Here are some points, each followed by its number:
[-20   7  25 -15  -4  -2  18  25  -6  26  -5  25  59   8  -6   9 -11   5  48 -20   3  -6 -25  16 -25   0  43 -38 -21  -5  26  38] 0
[ 42 -13   0 -64 -13  -3  59 -15 -58 -19   0  22  22 -49 -63  16  -1  47  15  -3  82 -45 -73 -10  -2  -4  28   3 -84 -11  55  75] 1
[ 33 -62  -7 -62  -9  62  -2  43  36  21 -11  13 -38 -50  30   1 -11 -28  29 -49   5 -23  64 -14   3  -4 -30   2 -14  32  20  24] 2
[ 44  11 -22   6   8  43 -27  27 -38  31 -42   5 -47   0  46 -45 -37  12   5  37  63 -56  81   2  14  -8 -20 -34  -5 -49  16 -15] 3
[  6  32 -24  39 -18 -35 -29  16 -14  -4  30 -31   5  47  11  17   6 -15   6 -18  13   6  11  -6  13 -23  15  -9  87  20  -6  10] 4
[  4  53  38  40  39  -5  35   6  23  70 -44  11  19 -31   7 -42 -28 -37 -57  40 -56  38   9 -26   7  46 -47  16  -3 -15 -10 -56] 5
[-13 -14  19 -22 -15  28   0 -34 115   8   1   4   6 -48 -44  14   6 -26  38   6 -58 -26 -13 -23 -21   7  20  17 -15  -6  16  54] 6
[  7   0  21 -30 -19  10  14  47 -21  28 -21  -2  30   4  14  13 -15   9  63 -23  33 -21   2  10 -15   7  -1  -1 -24 -23  11  37] 7
[ 39  -6 -52 -14 -46 -22   1  24 -43  -5 -11  11  -8 -47   1   1  28 -38 -62 -20   0  24   0   7  57   6 -49   6  -3  30 -17  -1] 8
[ 15 -44 -13 -64 -44  -2  11 -32 -63 -86   6 -29 -53  -8 -17   1  37  -3 -32   1  44  18 -32  42  95  70  35  20  27 -25  36  33] 9
[ -2 -44 -23   6   8  34 -80 -19  33 -12  22 -27 -34  21  28 -18   7   6  39 -23 -19 -17  22   1   8 -43  51 -66  68   7   6   9] 10
[-64  52  50  22  32  23  11 -36  40  35 -49   7  26  55  -6 -18   9 -29  -4  36 -85  47 -24   8 -17  41   1 -15   5 -59   7 -50] 11
[-14  33  18 -83 -25  55  17 -49 -17 -30 -33 -22   3 -23 -33   2  22  52  20  18  -1  -7 -69  27  24  18  47  18   3 -28  -6   8] 12
[-53   7 -17  33 -27   5  -6  29 -41  -9  28  32  13  75  16  13  24 -36  34 -30  15   1  12  23 -34 -26 -13  -7 -32   8  14  14] 13
[-34 -37  12  -3   8 -22   7 -58  42 -53  33 -21 -28  -8 -31  11   4  14  -9  42  -5 -31 -15   4  -5  -4  23 -21 -23 -23  16   9] 14
[ 22  -9 -35 -54 -58   7  16   8 -49  -6   0  17   4 -31  -1  -1  13   6 -29   1  39   5  11  38  41   9  20 -11   3  -3  16  22] 15
[   7    2  -30  -95   -8   30   62  -16  -30   15  -86    1   -2 -101  -28  -28   22   12    7   13   -4  -10  -51   17   14    3  -40   43  -40   23   -1  -23] 16
[ 20   2  -2 -53   2  23 -10   0  30 -51 -60  24 -21 -37   3  11  42  17   6  33 -37  -7 -37  -3  47  53  10 -24 -92 -77  15  32] 17
[ 13 -45 -20 -69 -28  11   6 -24 -70 -79  -2 -30 -63 -18 -14  -7  38 -10 -38   0  36  20 -18  44 102  75  33  20  47 -14  43  31] 18
[  43   23    4   15    5  -27   38    2  -33   24    8   15   -5  -45  -13  -33  -37    4 -113   44  -12    3   13  -29   39   21   10   -8   -7   11    9  -23] 19
[ -7  -4  38  39  48  42 -33   6  26  55 -38  22 -35  22  -3 -37  -7  -5  48  12 -28  12  25 -10 -22  15 -11  26  16 -71  20  -6] 20
[  3   3  -3 -17  -3  12   1 -71  76 -63   4 -27   1  25 -23 -12   9 -21 -32  37 -39  24 -22 -20  19  10  82 -30  53   0  31 -23] 21
[  8  -3 -19 -18 -41 -16   2  24   1  -7  15 -16   6 -26  29  19 -16  -8 -30 -13   7  11  39  19  32   0 -36  39   1  44 -36 -11] 22
[ 42 -48 -13 -25 -32 -27 -20 -15  21   3  46 -28  31 -63 -19 -10 -22  22 -30  15  32 -24 -18  18  55  10  47 -47  41  14  16  64] 23
[ -8  56 -20  62 -33  -6  -9   3 -72   7 -22 -25 -20  24  38 -24  23  24 -37  36   2  12 -12   5  15  -7 -24   7  44 -13 -57 -78] 24
[-18 -86   9 -64  16  36 -15  45 -41 -15   2 -23  -4  29  27  22  12 -19  78 -54  39   1  -5  36 -21 -11 -18 -42 -33   4  13  29] 25
[ 24 -45  49  50  57 -26  25   5  86  -3   7  27 -18 -38   5 -20 -21   9 -47  25 -23 -13  23 -43  -8  51  -2   6 -28 -13  10 -13] 26
[ 32  -3  36   6  49  18  25  42  -1  26 -17  29   3  27  22  -4 -27 -22  34 -10   6  -3  21 -37 -46  27   7   5 -27 -22  47  28] 27
[  17    9  -19  -36  -26   54    0  -29  -41  -44  -17  -35  -65  -78   -6  -34   -3   72 -100   71  -14    5   -7   25   72    2   22  -20    0  -29  -39  -68] 28
[-73 -32  37  -3  49 -27 -17 -23 -28 -50  20 -44 -17  63  24  -7  20  29  58  23  25 -18 -33  59  -9  30  22 -82  24 -62  -2 -23] 29
[-60  79  44  53  55  18  29  10 -55  23 -10  13   3  89  20  -2 -22  -5  10 -12 -46  21  -7 -26 -54 -34  -9  23   1  12 -14 -70] 30
[-38 119  14  82 -52   8  27  16 -44  89  -1  50  35  35  -4  18 -47  -2 -43 -33 -22  25  83 -19 -40 -76 -11 125  44  19 -48 -61] 31
[ 21  27  -7  37  -1 -19 -30  18  -6   3  37 -12   5  43   5  14  -7 -11   6 -13  18  -6   6 -23   8  -5  36 -19  57  -6  17  34] 32
[ 19  15   3 -21   9  12   9 -63  71 -50  -4 -27  -1  12 -27 -14   8  -7 -28  35 -30   8  -8 -33  22   8  74 -23  50 -11  31 -21] 33
[-67   9  12 -18  10   9 -10   7 -21   0 -12 -36  38  30  15   8  16  10  13 -14 -38  32 -26  56  16  -4  10 -25  30   6 -26 -33] 34
[ 38 -40  34 -52  40  63  11   7  38  24 -67   6 -37 -50   4 -23 -12  41  55  12  14 -33   2 -28 -16  24 -21  37 -53 -52  14   1] 35
[  4  -9  11 -43  13  16  -5   2  25 -53 -45  21 -25 -16  -4  17  34  -2   5  19 -41  -3 -45 -11  37  46   0 -18 -96 -63  23  32] 36
[-30   0  12 -56 -11  18   7  11 -54  -5 -10 -19  42  20   1  21   7  57  46 -14  41 -10 -36  56  10 -16  27 -26 -16 -24  -1  22] 37
[-20  65  43  47  69   1  36   5  23  66 -52  15  18  18  17 -35 -11 -38  -5  24 -63  35  -1 -33 -31  33 -57  14 -15  -4  -7 -65] 38
[  7   7  25 -41 -20  24  23   0 -13  14  11 -34  27 -62  19  -8 -39  78 -28  21  21 -29  -4  43  28  16  31   9   8  28 -40  -7] 39
[-22 -17 -16  10 -40 -22 -30 -50  24 -31  12 -20   8  -1   2  -8  28 -22 -11   3 -20  27 -16  39  17  24  32 -40  85   7 -22  -5] 40
[-27   7  28 -14   2   5  19  19  -3  21  -6  24  57   7   0   1  -8  11  55 -18   4 -11 -20  21 -31   2  48 -41 -11  -1  23  37] 41
[-47  70  36  74  55  11  24  27 -59  41  -7  26  -2  89  12   0 -28 -27   2 -28 -33  19  14 -41 -64 -32 -33  42   6  28  -2 -60] 42
[-46  77  47  80  78  29  30  25 -18 115 -41   4 -10  21   4 -47 -75 -39 -82  16 -60  18  88 -34  29 -24 -71  43  36 -12   8 -88] 43
[  5 -23 -11  67  24 -29 -42  11   8  34  27 -36  -2  65  22 -14 -25 -18  51 -17  44  -7  54  24 -35 -29 -26 -34  75  -9 -12 -23] 44
[  3  11 -11 -67 -18  52   0   3  18  -5 -31  21 -21 -27 -31  -1   3 -24   3  14   4 -22  17 -21  40   5   1  10 -47 -57  52  42] 45
[  30  -14  -13  -20    8  -45    9   20   39   33    6    9   22   -5  -31   21  -31 -101   16  -42   -2   -7   20  -37    6    0  -14    1   23   29   72   83] 46
[ 15  -1 -35  -8  23 -12  -7  88 -46  27 -18  24 -13 -24  12  12   8 -27  31 -63  -3 -12  22 -28   7 -30 -83  35 -31  46  -6  12] 47
[  8  -9   1  50  27 -52  -7  11  63  24 -28  35  20   2  -6  15   3 -48   7   3 -37  -6  -1 -34 -29  25 -19 -10 -39 -22  29  32] 48
[ 40  42 -30  65 -30  22 -38  57 -60  68  11  21 -81  18   3  -2 -41  17 -40  10  -5 -12  80 -86  39 -70 -34  95   2 -41  -8 -38] 49
[ 40 -48  -3  -9   1 -26  -7  31   2 -36  27 -10  -5  24   0  26   3  -6   4 -37   1  41 -36 -46   9 -24   9  36 -27  24   2  23] 50
[ 32   6 -39  -2 -35 -31   3  18 -35   0 -11  10 -11 -50  -9  -4  21 -45 -71  -8  -9  17  -1 -10  60  12 -39   9   8  23  -5   9] 51
[ -1 -21   8  26  -4 -42   3 -27  30 -42  32  -6   8  37 -33  35  18  -3  19 -11  -2  23 -41  -7 -38  -7  29   4  13  13  -2  21] 52
Which three points above are nearest to each new point? Their numbers follow each, nearest first.
[ 18   5 -44 -71 -65  22  15 -16 -58 -17   1  10   7 -36   0  -3  20  18 -28   9  43   3   5  46  40  14  38 -18  14   4   9  16] 15 9 39
[  3  -2 -39  -6 -45 -22   0  28  -6  -9  16 -10   7 -27  37  16 -10 -18 -34 -14  10   7  37  17  29  -6 -44  35  -5  52 -34  -4] 22 8 51
[ 35 -42   1 -11   4 -23  -2  34 -10 -33  21 -11  -8  26   3  24  -6   1   5 -39   8  31 -21 -36   8 -31  -1  32 -27  25   4  17] 50 52 22
[-48  19 -32  28 -31  20 -11  17 -48  -9  16  28  19  84  23   6  28 -44  36 -37  24  14  22  31 -36 -32 -15  -2   2  24  16   8] 13 4 32
[ -2   6 -15  26  11 -32  25  43 -23  33   4  25  -1 -15 -10  18  -5 -50   4 -46   7  -9  25 -29 -22 -30 -88  52 -23  59  -9   6] 47 22 51
[ 12 -42   0  10   2  56 -71 -20  30 -14   5 -30 -34  42  39 -27   4  18  24  -6  -8  -3  21  12  11 -32  49 -64  35 -21  -2 -14] 10 32 40
[-51  10 -27  28 -22  23 -10  31 -54   2  12  23  15  78  25   7  23 -38  42 -35  17   4  18  28 -46 -36 -18  -7  -8  23  12   3] 13 4 7
[ 46  50 -47  63 -43   7 -39  65 -61  70   7  24 -59   4  13  -3 -26  15 -47   9  -8  -9  64 -73  42 -64 -30  86  15 -19 -17 -31] 49 24 31
[  1 -13  16   7 -14 -38   8 -38  15 -48  34 -15  16  47 -49  33  22  17   8   3  -8  30 -53   0 -26 -13  54 -14  17  -4 -10   2] 52 14 40
[  1  22  35  29  58  28 -34   9  61  34 -31 -29  25   0  24 -25 -42  74  16  41   1 -28  25   2 -24 -15  -7   2 -15 -29 -38 -42] 20 35 39
[  21   22   -4  -11   25   16   19   -7  -31   20  -22   22  -31  -66   -5  -36  -12   43 -114   53  -18    5   18  -34   45  -13    1   15  -36    9    0  -59] 19 28 51
[ 43 -44   8  -5   1 -26   1  24   3 -32  42   0   0  27  -1  23   2  20  -4 -44   5  52 -38 -45   3 -29  11  47 -19  35  -9   8] 50 52 22
[ -1  -8  20  33  40 -31  -4   0  58   2 -30  29  14   7   6   8   2 -33  11  10 -34  -8  -8 -10 -33  45  -3 -22 -32 -20  20  28] 48 27 26
[-70  -8  17 -55 -13  27   3 -41   6 -85  26 -15 -51 -18   7  34  21  45  25  27 -12 -34 -30  28 -26  -7 -48   7 -95   9 -67 -24] 14 36 12
[-53  21 -27  24 -11  31 -15  37 -73  10   0  23  12  77  27  12  22 -35  51 -37  10  -6  18  33 -45 -30 -28  -1  -4  21   9   2] 13 7 34
[ 21  -2 -25  -9  17  -6   1  78 -44  27 -16  24  -7 -18   6  13   6 -25  26 -57   2  -6  14 -33   8 -26 -68  36 -32  35   2  17] 47 7 22
[ -5  50 -25  48 -42  13 -14 -11 -56  -6 -16 -22 -14  12  40 -33  27  32 -44  35  -4  15 -11  23  27   7 -16  12  38  -3 -57 -71] 24 34 22
[ 30 -52  53  41  70 -24  24  -3  89   1   9  19 -12 -35   7 -20 -27  15 -36  19 -17 -10  22 -38 -21  40  12  -7 -15  -6   5  -6] 26 48 27
[ 46  -2  27  -7  41  23  28  48  -8  32 -14  34   8   8  10  -3 -24  -7  31 -18  13 -13  20 -44 -28  17   6   2 -49 -23  52  40] 27 7 0
[ 57 -13 -26 -59  14 -50  17 -13   4 -40  58   1  45 -29 -27  13 -14  47  10 -17  60 -38 -36  -1 -15 -26  46 -54  10  79   7  34] 23 52 0
[-67 -11  22  27  13 -12  -1   4 -40  23 -11 -14  21  58 -14   7  26 -21  13 -36 -49  44 -60  26   6 -11 -12  -5  18 -14   5 -18] 34 13 52
[ 34  -4  -6  -9  -8 -28  13 -16  -2 -15  37 -10  20 -30 -18  10 -16  15 -33  -6  24 -30 -25 -11  15   7  47 -16  25  37  15  44] 23 32 15
[-30 -41   7 -11  -1 -16   4 -58  30 -58  35 -26 -27 -10 -29  11   7  13 -10  43   0 -24 -19   7  -4   8  28 -17 -23 -22  10   8] 14 52 33
[ 71 -25 -13 -34  24 -35  24   7  -1   6   9   4  19 -76 -32  -5 -23   8 -34 -13  24 -33 -22 -16  39  26  21 -15   9  32  39  59] 23 15 51
[-61 -20  23  23  10  26  -7 -27  21  46 -29 -35 -38  13   8 -40   0 -19  49  15 -33  11  23  38 -27   4 -30  16  63 -34 -18 -57] 20 34 11
[ 39 -50 -18 -60 -15  50  -3  42  28  16  -6  25 -25 -38  31  -1   2 -34  22 -53  10 -18  54 -11   1  -7 -28  -5 -20  39  20  30] 2 47 7
[ 39 -14   6 -69   1 -15  73 -18 -58 -29   0  22  16 -61 -67  13   3  65  29   5  87 -63 -70  -3  -2   1  24  -4 -83 -11  49  71] 1 37 7
